Rotation paths and how fast each direction turns (degrees each step)
Each turn is a multiple of 5 degrees from 10 to 175, or 0.
Each row of a path follows its step; steps can be skipped.

step 0: [  9.4 -24.3 -14.3   5.9  -2.7   7.3  17.4 -10.5 -19.7   6.2 -11.1   3.0
   8.1 -30.1  11.2  16.0   2.8   4.1  15.0 -11.2  42.7 -13.5 -11.4 -13.8
 -23.0 -20.8  -1.1   9.8  17.1  10.4   6.2   2.9   6.0   5.4  -5.9   3.4
  18.4  -0.9  -5.7  -6.6  -1.3  11.6]
step 2: [ -4.1  12.7  25.4  12.0  14.8   2.9   8.9  -5.5  29.2   2.5  -1.5  14.9
   9.3   0.5   8.5  -2.1  15.4  11.4  -6.6  -5.5   9.9  14.6  18.0  -5.7
   1.7  19.7   4.6  -3.6   1.2 -27.3 -15.1  -3.9 -34.9  20.0   1.2 -22.7
   2.2   8.2   7.4 -27.1 -14.9  -6.3]
step 5: [ -5.7  -6.0   9.0 -24.6 -13.1  32.0   7.7 -13.8   7.6 -15.1 -15.1  -7.4
 -24.7 -13.3  -2.0   2.6  -8.2  18.2  10.9 -14.2  12.2 -15.7  -3.9 -13.0
  32.6  -7.9  -9.5  -3.7   0.7  -3.0   2.1   6.3 -11.2   7.4  13.0  -2.6
 -12.2  13.3  21.9   2.9  25.5 -16.8]
step 6: [-21.7   5.4 -12.8 -19.1   8.3  -2.4  10.3 -20.8 -14.9  22.6  12.1 -23.2
  -3.6  -0.6 -20.8 -15.3   2.3 -21.3 -19.4   2.6 -26.9  24.3 -17.0  10.4
  -1.8  11.3  -6.8  -3.1 -14.1 -15.1  -1.9   6.1   0.7 -27.5  -4.8 -15.4
   5.3 -10.0  -3.8  13.7   2.6   3.8]
step 12: [ 14.1  -6.8 -13.5 -20.8  -6.1  -6.3   7.2   5.3   8.5  -4.8 -23.9  34.0
  25.3  -4.4  14.5   9.5  -5.9  26.5 -18.7  12.4   4.6  -4.7   9.9 -11.0
  -2.2 -27.5  -2.5  28.0  -7.3   5.9   7.7  -7.0   2.0  -8.3   6.0   7.3
   0.8 -18.8   4.7  -0.3  -5.4 -25.6]
step 13: [-20.1 -12.4  31.9  -7.0  -3.1  -0.3   5.8   3.9 -10.8 -12.9   3.7  -5.7
 -19.6 -17.9  -5.0   7.7  -9.1 -21.7   8.6  -7.5  -6.9  -9.2  -0.8   2.8
  -3.1  -0.4  25.4   7.6  -9.6   4.2   7.1  32.3   5.2  -7.7  29.8   6.2
  -0.4   2.9  14.4  -1.6  39.4  -1.4]
step 16: [ -1.0 -20.4  10.3 -11.4  -2.2 -19.8 -22.0  13.4  -2.6   2.3  24.1   3.0
  -4.2   0.1 -15.9 -15.3   6.6  -3.0  10.0   2.2 -19.1 -27.7 -12.8  17.5
   9.6 -10.5  17.8  -1.0  18.4   8.8  -8.9   4.1  14.3  22.8 -26.1   7.4
  -7.6 -23.4  -0.6   4.3 -12.6  20.1]
step 18: [ -8.9  15.7  -7.0  16.8 -26.2 -13.2  10.7  -6.6  -8.9  15.1   1.9 -12.7
 -25.2  -6.5  20.5 -21.5 -12.7   6.8 -11.7   9.4  13.1  11.1 -14.5  22.1
 -13.7   5.2   2.9 -12.2   1.6  -8.3   4.0 -12.9   0.3  -5.3  16.7  -8.2
  -7.5  27.3  13.8  18.6  10.3  27.5]
step 22: [-13.8  -3.2   9.7 -22.7  17.6  24.1   3.6  13.2  -5.8 -10.2  -5.3   3.2
  10.2  33.0   1.7  -6.5   7.4  -7.0   7.9   2.8  31.5   7.7  15.4 -10.9
  12.2  19.4   2.6 -20.5 -12.2  18.6  13.2   3.2   4.5  -1.8  16.6 -26.0
  -3.1  10.9  -0.9 -12.3  12.5 -19.0]
step 27: [ 19.6   8.1  -6.0 -23.5  -0.4  -7.7   0.0  -3.2   5.2  -3.9  -7.3  -7.0
  12.4  12.1  30.2  -1.9   7.9  11.7  -2.3  -3.8 -13.5   2.6  14.4  -6.8
 -24.7  26.1 -23.3  -1.7  23.3  -6.3  -3.8  -7.0 -15.7   7.6  14.2 -26.8
  29.9   4.8   6.9  -2.6  -4.3  22.6]
Speeds:
[ 0.0 -4.6 -6.5  2.9  3.1 -1.7 -7.2  5.2  0.7 -1.0 -3.1  0.1 -8.7  6.2
  3.8 -7.3  1.2 -2.6 -0.1  1.5 12.3 -2.5  2.6 -1.9  1.2 -5.7 -1.9  1.4
 -2.2  0.0  9.8 -2.0 -1.3 -6.6 -5.6  2.6  2.3  8.4 -0.8  1.7 -3.5 -0.3] : 100
[  2.1  -2.5   3.0   3.3   3.8  -3.4  -3.1   7.7   2.1   3.1   2.8   7.5
   8.0   0.1  -1.4  -0.2   1.6   2.1   3.1 -13.2   5.2   2.4  -3.9   0.2
   0.6   3.2   2.7   4.4  -5.9  -1.4   0.3   3.0  -3.9  -4.0  -0.8  -2.7
   1.0  -2.9   8.6   6.2   7.6  -6.3] : 35
[ -4.1   1.5   2.8   8.2  -0.4  -3.0   1.5   0.0  -0.6  -4.8  -3.1 -10.4
   3.1  -1.6  -2.5  11.8   1.6  -8.3   6.0   1.1   3.6  -2.3  -3.5  -2.7
   5.4   1.2   1.7   8.0  -2.8  -3.9  -2.3  -2.1  -3.5  -3.7  -1.9   0.3
   6.1   3.6  -1.8  -9.1   2.8   0.3] : 170
[ 8.8 -3.6 -2.9 -0.7  0.6  0.6 -2.1  6.5 -0.2 -8.6 -0.9  1.8  2.7 -8.3
 -4.8 -0.5  1.9  8.7  4.5  2.9 -4.4  0.6 -1.8 -4.6  1.5 -6.2  0.0  4.3
  3.1  6.9  1.4  3.0  2.2 -3.9 -3.1  6.3  4.5 -4.4  4.2 -3.9 -0.4 10.3] : 90
[  0.3  -3.6  -0.6   1.2   3.5   4.2   1.1  -0.1 -12.8   2.9   1.8   5.7
   1.2   5.7   1.9   9.1   0.3  -1.5   6.2   5.5  -3.3   1.6  -1.0   3.2
   1.3  -3.3  -3.4  -1.1   4.4   0.4   2.8  -1.2  -1.9   3.1   7.9   1.1
   3.4   9.7  11.2   4.3   0.1   1.4] : 80
[-9.5  5.8 -2.2 -2.8 -1.3  3.4  2.8  5.0 -6.0 -6.9  2.2 -0.7 -4.9 -4.2
  0.1  5.8 -2.2  2.2 -4.6 -8.9  3.6 -4.7 -2.2 -8.7 -4.7  3.1  2.0 -2.4
 -0.7  5.1  7.7 -5.1  4.4 -0.1  2.3 -5.5 -5.2  1.2  4.7 -0.6  1.6  4.6] : 85

step 8: [ -1.9  -3.1 -17.0 -22.4  22.0  -3.8 -11.7  19.9 -16.4   2.4  -6.9  -1.0
  11.0  12.5  -5.1   0.7 -11.9  -5.0  10.8  34.1 -16.7 -18.0 -34.3  47.3
  16.1  -1.4   1.7  15.5   9.9  -0.3   4.5   7.9  -3.7  -3.0  -2.0 -17.2
 -13.1  -6.1  10.8   3.4   2.7   5.8]
step 9: [  7.9  12.1   7.0 -13.3  -7.4  -4.9  -3.7  -8.7  -3.5  17.0  11.3  31.7
  16.3  -4.7 -20.5   8.5 -25.4   1.3  13.1   0.8   4.0  14.7 -13.6  25.7
 -17.1  -6.1 -10.0   8.8  -8.9 -18.6 -12.0 -31.0  -5.7   9.3  -8.5  -3.8
 -13.5   5.8  -3.4  27.1  18.0  29.8]
step 13: [ -8.0  -3.9  25.4   8.8  10.1 -16.9 -12.9 -15.3 -19.5  -0.6   2.9 -18.5
   8.5  11.7 -30.6 -17.3  -8.3  10.8   9.4 -19.1 -20.5   8.7   4.2  16.5
   1.2 -15.8  -7.3  25.3  15.3  23.0  -7.5   0.8   6.4   6.1   2.1   8.5
 -12.7 -23.9 -26.8  -3.0   7.1  24.9]
step 14: [ -1.2   1.5 -14.9 -20.3  20.5  -3.8  -0.1  16.1  -8.6  -1.6 -21.8 -11.0
  12.9  34.8   5.7  -3.4  -9.2 -12.7  10.7  23.1 -23.2  -2.2 -15.9  41.7
   6.4   1.7   1.4  21.3   7.4  -4.6   1.8  -4.2  14.7  -9.8  -7.4 -21.1
   1.2 -10.8 -10.1  -4.4  24.3  -2.0]
step 16: [-14.5  12.4  -3.1   4.1   4.2  10.6  12.7  11.2 -22.7   0.9   5.1  19.0
  -8.7   3.2 -11.6  -7.3  13.4   6.0   4.3  -0.7 -15.1  15.5  -2.4  13.1
 -11.1 -29.4 -19.2  -7.4  26.2   7.9 -14.9  -3.8   7.6  26.9  15.5  12.0
 -10.7  -1.3  12.5   9.5   0.9  49.7]
step 17: [ -8.0   3.2  -5.8 -13.9  22.4 -12.4  -0.8   2.2   5.7  14.2  -7.8  10.7
  37.7  17.2  -0.7  -2.9   5.3 -17.1   2.2 -11.1 -25.6   2.4  -4.6   0.8
   7.2 -24.6  -5.8  -1.5  11.1 -26.8  -2.8  -5.0  28.2  -2.5   8.6 -14.6
   6.1 -36.5   5.2   6.3 -27.2  10.3]
step 21: [ 14.6  15.7   9.7  -8.3 -14.0  -1.3 -12.7   3.7   1.4  32.0 -13.6   9.8
   8.0   2.8  -6.3  -0.5 -23.7 -11.2  13.7  34.4   1.2 -15.3 -25.0  14.3
 -14.0 -27.8   6.0  17.7  -6.9 -17.5  -3.7  -1.7  14.3   6.8  -2.3   0.3
  -4.9  -1.6 -20.2  31.6  12.3  14.6]
step 25: [  4.8  -3.5  26.0  -9.9  -2.0 -29.3   1.0 -11.1 -26.8  -2.3   9.2  -9.3
  10.3   2.2 -18.0   8.1  -3.5  -0.7  -5.5  -0.5  -4.6   9.3 -15.7  10.1
  -8.9 -30.9 -26.2  21.5   9.8  28.7  24.3  24.1  16.3  -3.6  17.2  -2.5
 -16.5 -10.0  -3.1  -0.6  17.6   8.2]
step 26: [ -8.4 -13.0   8.9 -23.5  16.0  16.9  -3.3   2.4 -13.4  -1.9 -13.1   0.0
  11.4  15.1 -29.8  20.8 -10.6  -3.5  13.2  18.9 -42.4   5.3  21.3  34.7
   7.7   0.7   2.6   8.1  -2.2  -1.1  -6.6  -1.9   2.4   0.0   4.3 -14.7
 -12.7 -15.6  -1.4 -19.4  15.5  12.5]
step 27: [ -3.8  20.5  12.1  -1.0   1.2   6.3 -19.5   4.4  -3.2  18.5  -4.7   8.2
  -2.9  16.7  -3.4  -9.4 -19.3  -2.1  11.8  24.9  -5.6 -13.1 -26.4  28.3
  -9.2  -5.5   7.1  16.2  -8.7 -24.1 -25.2  -0.7  10.4  19.1 -20.4   7.5
 -20.0 -15.6 -22.0  27.3  -1.9   7.6]
Speeds:
[ -0.2  -2.4  -3.2   4.8   1.7   6.7  -3.8   8.1  -6.0   3.7  -0.3   4.6
   0.5   4.7   0.6  -2.4  -4.9  -2.8  -2.9  -2.4  -5.7  -0.9   1.6   3.6
   3.8   1.1  -1.3  -0.5  -2.8   0.5  -0.1   1.2   2.3  -7.2   3.6  -4.5
   0.8   5.8  -6.3  10.4  -9.2 -10.4] : 115
[ 5.1 -3.6  1.1  3.7  4.9 -8.4  4.3  1.1 -7.0  1.8  0.8  0.2  0.4  2.8
 -2.1  7.8  9.3 -4.6  1.4 -3.6  0.6 -6.0  0.8 -4.3 -1.9  0.3  4.5  0.7
 -0.6 10.5  4.3 -8.7 -0.9  4.2 -4.5 -1.4 -0.7 -4.9 -3.0 -1.1 -7.7 -4.0] : 60
[ 4.5 -4.1  2.7 -0.9 -2.6  3.2  0.5  1.8 -5.0  6.1 -1.9 -0.2  0.7 -2.8
 -4.3  1.5  2.1  2.9  0.2  6.4  0.9 -7.0  3.9 -5.0  3.5 -6.4  5.8  1.9
 -0.2  0.7  5.1  8.7  0.5  1.9 13.2 -2.3  4.7  0.5  7.2  2.2 -4.3  8.5] : 80
[-1.7 -0.4 -1.8  2.3 -5.8 -4.0 -3.4 -2.2  9.4 -2.8 -3.5  0.2  0.8  8.6
  3.1  4.4 -2.1 -6.6  0.1  0.2 -2.6 -6.1 -5.9  6.7  7.4 -0.2  4.9  0.9
 -2.2 -0.4 -8.5  1.2  1.4  9.2  4.4 -2.5  6.4 -0.1  3.5 -5.9 -4.9 -3.3] : 115
[-2.0 -1.3 11.2 -5.8 -2.8  2.1 -7.2 -1.9 -0.8 -3.0 -4.0 -8.8 -6.8  9.1
  1.5  0.0 -1.9  4.5  0.6  3.1 -2.6 -2.9  6.9  2.6 -1.6  0.4  1.9  2.1
 -8.6  4.9  3.2  3.0 -2.0 -3.4  0.0  5.1 -3.0 -8.3 -4.2 -0.8  1.1 -4.3] : 55
[-6.7 -5.7 -1.6  5.2 -3.9  5.3  7.5 -4.5 -2.2 -7.5  4.6  2.9  5.8  6.1
 -5.5 -0.8 -0.8 -0.8 -4.7 -0.1  0.9  0.9  8.7  3.1 -8.2 -1.7  4.8  7.8
 -0.4 -2.8 -3.9 -2.3 -1.4 -2.9  0.5  4.3 -1.7  2.7 -1.2 -5.4 -6.5  5.5] : 110
